Rotation paths and how fast each direction turns (degrees per step):
Each turn is a multiple of 5 degrees from 10 to 175, or 0.
Each row of a path follows its step; steps can be skipped.
Rotation 1:
step 3: [  1   3   4 -19   5   0  11 -17  -8  -3  -8  -4   8   3   2  12   8  22
   0   3  -2  -7  11  -1   0 -10   9  22   9 -16  -5 -10 -14  -3  16  24
   7   0 -12  18  -9  -7   1  -6   3  -8  17 -17  -8 -18  22  -3  16   7
 -30  -4   7]
step 6: [  5   7  -1 -10 -15  -9 -17 -10 -17 -25  -8  -8  17   3   7  -9 -12  10
  14  -3  -1  -8 -21  -6   2 -22   8  10  -2  -5 -16   0 -10  15 -11  12
  -8   4   5   9  15 -11   3 -10   1   9  -1  -5  -3 -16  -3  21  13  20
  -9 -13 -26]
step 11: [ -5   9  -4 -17  -9  -9  -6   4  -8  10 -10 -10  18  16  25  -4   4   2
  12   0 -13  -2  -6   2   4 -17  26   8  19   6 -10   5   0 -15   4   3
   1   3  12  11  -3 -13  -7  13 -38 -15   6   8   6 -16   2  -4   5   0
 -14 -23  -1]
step 18: [-15  11  -1   0  -9  -2 -12 -24 -16   5  -9 -16   8  16   4 -13  -6  28
  11   1 -10  -7  -3 -19  15 -10   2  14 -10 -19   9   8 -22  -8  13  -5
   3   0  -5  16  -1  -7  -4 -17   6 -12  -7  -6   5   1   4  16   9 -17
 -22  -6  -7]
step 21: [  7   6 -10  -9  21  -9 -16   2   2  -9  -6  -1   1   9   0   9  -6   7
  15 -16 -10 -10   1   5   7   2  22  23   2 -16 -18  -5  -2   4 -11 -12
  -4  -8   3  17   8  11  11 -11  11 -13  13   6  -3 -32  13   9  15  -1
  -5 -25 -16]
step 22: [ -9  -5  20   5 -22   3   2  -8  -4 -10 -12  -7   6  18   6   8  17   2
  -4  -2 -11 -17 -13 -14  -8 -24  -1  10   7  -8 -21  -5  -2 -20  -3   9
 -17  13  13   4  16   7   9 -18 -11  17   5  -9  11  -2   3  18  14   5
 -17  -4  -4]
step 26: [  6  16  -3  -3  -9  -8  -1   9  -4  -6  -2 -11  21  -7   6   8 -10   9
  -3 -17  -9 -23   4  -8 -19 -17   4  15  -6  10   6   3 -11  -2   8  -6
   6   9  19   9 -11   1  -5   1 -11  -2  18   5  -2 -23  19  21  -2   4
 -36 -11  -2]
Speeds:
[-7  8 -2  4 -5  4  2 -3 -2  2  9  2 -4  0  0 -4 -1 -1  5 -4 -4  5 -2 -5
  4  2 -2  0  2  3  1 -2  2 -3 -4  4  2 -5  2  0 -3 -1  1 -1 -1 -3  2  4
 -2 -1  4 -7  1 -4  1  4 -1] | 20
[-1 -4  0  1 -3  2  1  0 -2  3 -2 -6 -5  6  5 -2  4  0  2 -2 -1 -4 -3  1
  4 -2  5 -2  1 -2  5  2 -2 -5  3 -3  5  0  4  5  3 -7  1 -1 -1 -2 -2  3
  0 13  0 -1  0  1  6 -3  1] | 160
[ 2 -4 -2  2  1  6  1  3 -2 -8  0  2 -1 -6  0 -7 -3 -3 -4 -1 -4 -1 -2  1
  6 -4 -2  3 -4  2 -1  2 -3  5  0 -4 -1  4  1  1 -3 -2 -6 -2 -1  6  0  3
 -5  5  0 -3 -2 -1 -6  3 -6] | 40
[ 6 -1  2  8 -4 -3 -4 -4 -6 -3 -2 -1  5  3  7  2 -1 -1 -4 -1 -1  7  2 -3
  3 -3 -1  1 -5  1  3  0  1  3  0  3 -5 -4 -3 -2  2 -2  0  1  0  3 -5  2
  0 -2  1  0 -5 -8  5  0  5] | 80
[-2  2  1  4  3  1  0 -5  4  7  4 -5  1 -3 -4 -1  0 -1 -7  2  0  4  0  4
  2 -1  3 -1  6 -4  3  3  1  1  3 -9 -6 -2  3  3  5  1 -3  0  1  7  1  3
  2 -3  5  0  5 -3  1 -3 -3] | 130
Rotation 2:
step 8: [ 13 -11 -10  28  -6   2  15  19 -11   2   5 -13 -11   7 -10 -15 -20  -4
 -14  -1 -19   1  19   0   1  17   4  11 -15  -1  16 -14 -13  17   6  -4
   4   7   3  -8   5  14  -5  -1   5  32 -25   9   3  14   9 -10   2   1
  14  16 -21]
step 10: [-13   7   4   8  -3   0  -3 -23  38   4 -24   7   1  -6   4  -7 -13  10
  -7  -4  14 -38  12  12 -20 -14   3 -19  11 -12 -10  14  -8   0  -5 -13
  -7   0 -10 -10   9  -1 -14 -21   1  -4  -2 -12  12   7   5  -4  -8   4
   2  17 -12]
step 15: [ -3   1  26   4   5  -4  15   5 -21  -5  -8 -20  34  20  14   6 -16  -1
  13   2  26  -2  -6  -7  12   8   2  14   0   8  -8  14  -8  -6 -12 -21
  16  11   2 -10   8  10 -12  19  -2  -4   7  15  16   3 -19   1 -13   7
  -3 -17   9]
step 18: [ -8   5   4  -5  26  -1   3 -10   3   2  -9   8  16   8  -4  23  -9   3
   4   6  -1 -37 -26   5  -3   8   3  17   3 -15   6   6   0   7  -4 -11
 -20 -12   9  16  -7  28   0  -4  -6  15  18  21   4  -7  -4 -22   2   3
 -11  16 -11]
step 21: [ -4 -16 -12  -7 -11 -10   2 -22  -5 -15  10  -3  -1  30   2  15  -9 -16
  14 -17   8 -14   4 -17 -16  28   6  -1  -1 -14  -9  10  17  -2   5   4
 -20   7  18  -3  12  -7 -14  -3  -5 -19  -2  22  11  14 -17  -8   2  19
   8   2   3]
step 23: [ 11  14  15  12 -13   1  11  15   1   2  20  -7 -23 -12  10   4  -4   9
   5  -3   0 -23   6 -23   9 -14  -9  23 -20   8   7  10   9   5 -21 -20
  23  22   0  -6   4   4   1  -9  -6  17  11  -1  -3  25   5   7 -11  -3
   9  -1  19]
step 26: [  2 -10  17 -15   6  15  24   6  18  15  -1 -16   5  -9  11 -13 -10 -16
  20  14   4 -26 -12 -18  -4 -23  26  13 -10  -6   7 -17   3 -20  14  -5
 -10  -4  -8   9   0  21  11   0 -16   8  -5 -12  -6  -1   4   8 -14   4
  10   3   0]
Speeds:
[ 4  1  2 -6  2  0 -2  2  3 -3  7  3  0  0 -5 -4  2  1 -2 -3  7 -7  1  4
  1  3 -1  1  0 -2 -1  2  6  2 -5  5  1  5 -5 -3 -9  1  2  1 -1 -1 -1  6
 -3  1  5  2  0 -5 -3  0  0] | 65
[-3  0 -3  6  3 -5 10  0 -4  3 -1 -4 -2  0  0  0  3 -7 -2  1 -3 -1  2 -3
 -1  3 -3  4  2  2 -9  2  1  1 -1  4  2 -2  0  6 -3  1 -1  3 -6 -2  0  5
 -3  6  4  0  2  1  0  6 -3] | 115
[ 1 -5 -3 -3  0 -3 -2  4  2  2  0 -3  0 -5  3 -5 -3 -1 -2 -3 -5  3  2  2
 -5  2  5  4 -1  1  0 -1  0  7 -2  0  4 -3 -2 -3  3  2 -3  3  3  4  0 -6
 -4  0  6  2  9 -1 -2  2  9] | 125
[-5  3  0  2  4  4  1  1  2  0  4  5  2 -3 -3 -4  1 -6  3  4 -5  1 -2  1
  1  4  1 -6  8 -4 -1 -6  4  5 -1 -7 -2 -4 -3  0 -2  5  1  1  1  3  1 -1
  3 -1  4  5 -5  5  0 -2 -1] | 175
[-7 -1  2  1  3  1 -6 -3 -1 -3  6  0  0  6  4  3  5 -9 -1  3 -1 -4  3  2
  3  1  1  0 -1  4  1  0 -3  2  2  5  6  5 -5 -2  1  2  5 -2  0  0 -2 -3
  3 -1 -5  1  0  1 -1  4  7] | 175
[ 0 -2  4 -2  1 -1 -4  3  3 -1 -1  7 -1 -3  7  3 -6  3  2  3  2 -9 -2 -1
  1 -4  5  2  4  2 -6  1 -6 -2 -3  5 -4 -5  1  3 -4 -1 -3  1 -4  2  3 -2
 -2 -1  0  4 -2  6  0  4  1] | 90
Rotation 3:
step 1: [  9 -11   6 -15  -9  11   6  14  -7   1   5 -11  23  -7 -10  19  10  -3
  17   8   8  16 -13  -4  -7  22 -18 -12 -11   6  15 -12  -6  -3  -7   9
  -2  14   3   4   7  -8   9 -15  -4 -10  -5  16  22 -25 -29 -23 -12   8
  -5   7  -1]
step 8: [ 12 -14  -3   8 -11   1 -15  14 -14   6   0 -14  -1  -1  27  -4   8  -4
  -8   2  -4   6  17  -8 -15   9 -13  -5 -15 -11  -9  10   0 -10  -9 -18
  -6  -4   8  17 -26  19 -24   8   0   5   2  -9  19  -8 -19   7 -14  -7
   8  27 -17]
step 10: [  4  11 -12  20  -5   2  21   5 -18  -3  -2  -7  18  13  15 -10 -25   2
  -9   1  10  10 -10   6 -22 -19 -11 -15  -6   3  -7  -1   9   0   3 -18
  -5 -14  -1 -20 -20   6  21  -5   6   2 -20  10   3 -12  -5 -13  -4 -20
   4  -1 -17]
step 11: [ -3  -3   1  -2 -16   1  -9 -10   3 -16  22  -9  -6   4 -14  11 -28  -6
  -2  16   9   7  -8 -22   7  -8 -22   2  13  19  -1  -5   0  -8 -15 -14
 -26  11  -2  -8 -24  -6  16   1 -12   5  -6 -14  14  13  -8 -15 -13  -4
 -10  -4 -15]
step 17: [ -1   3   0  -4  -8 -23  -2   3  -1 -23   2 -17  11 -18   0  38 -10 -10
  17   8  21   8  15   2   3   1  -1   1   8  16   5 -14  10   4  -5 -24
  -6   4 -23  -2   9  19   5 -11   3  12  10 -13   1 -11  -8  -4   7  -8
   1   2 -24]
step 18: [-19 -22  -9  -1  18  -1 -14 -11  -5  13   2 -22  -6 -18  21  25   4  -6
  -4  -8  12  -8   7  -5 -10   0   1   1  -9   9  -2 -16  -1  -2  21  -5
   2  15  10  -5 -11 -10   6 -19 -29  -2  -1   7  12 -15 -18   8  -8   9
  -4 -11 -16]
step 24: [ -6 -11  11  12 -10 -10   6 -16   9  19  -1 -13  -3  -7  19  10  11  10
  -5   8  -8  -6   2  -6   9  -7 -11  -2  12  17   2 -16  17   4   9  15
   2   4   7   7 -26  28  -1  -6   1  -5  -8  -1  26 -29  14   6 -13   2
  -9 -12 -17]
Speeds:
[  0  -3   0  -6  -4   0  -2  -4   3  -5   1   4   2   6   4   0   5   4
  -1   3  -2  -4   4   4   0   0  -1   2   0   1   4   3   4   1   8   5
   2  -1  -2   3  -3  -5   4   1  -7   2   0  -1   0   4   0   5  -2  -1
   2   3 -10] | 115
[ 3  1 -4 -4 -4  1  2  6 -2 -2 -2  2 -1 -1  0  1  3  2 -1 -3 -3  2  0 -1
  1  6  5 -2 -7  5  0  2 -5  3 -3 -1 -1  6  6  9 -3 -6  1  4  3 -6 -3 -1
  0  0  1  4  5  4 -2  0  1] | 55
[-5 -4 -1 -5  0  5  5 -4  5  3 -7  3 -4 -4 -1  0  3 -3  2 -2  3 -1 -2  4
 -3  1 -1 -1 -1 -5  1 -4  4 -4  2 -3  0  4 -3 -1  0  1  3  7  3 -2 -9  5
  1  0  1  4 -4 -3  0 -4  1] | 120
[-2 -5  4  2  4 -2  4  1  0  1 -2 -8 10  1  1 -3 -5  5 -2 -3  1  0  0  1
 -5  0 -5 -5 -4 -5 -5  2 -1 -4  2 -3  7  3  1  2  0 -3 -1  0  0 -2  0  0
 -5  2  2  2  0  1  3  8 -1] | 170
[ -3   1   8  -1  -3  -1   6   4  -1  -9   2  -1  -2   0 -10  -5  -1  -1
   3  -1   5   0   1   2  -3  -2   0  -5   1  -3   2  -1   1   0  -4   1
  -4  -4   0   1  -2  -3   2  -1  -3  -1   0   5   1   3  -3  -3   4   7
  -2  -2  -5] | 70
[-1 -5 -1  2 -1 -4  0  2 -1  0  3 -1 -5 -4  3 -1  6  2  0  9  2  5 -2  1
  2 -1 -6  4  1 -8 -2 -1 -4  0 -2 -3 -1  1 -1  0  2  1  4  3 -8 -4  0 -6
  3 -2  4  0  6 -1 -6  3  0] | 115
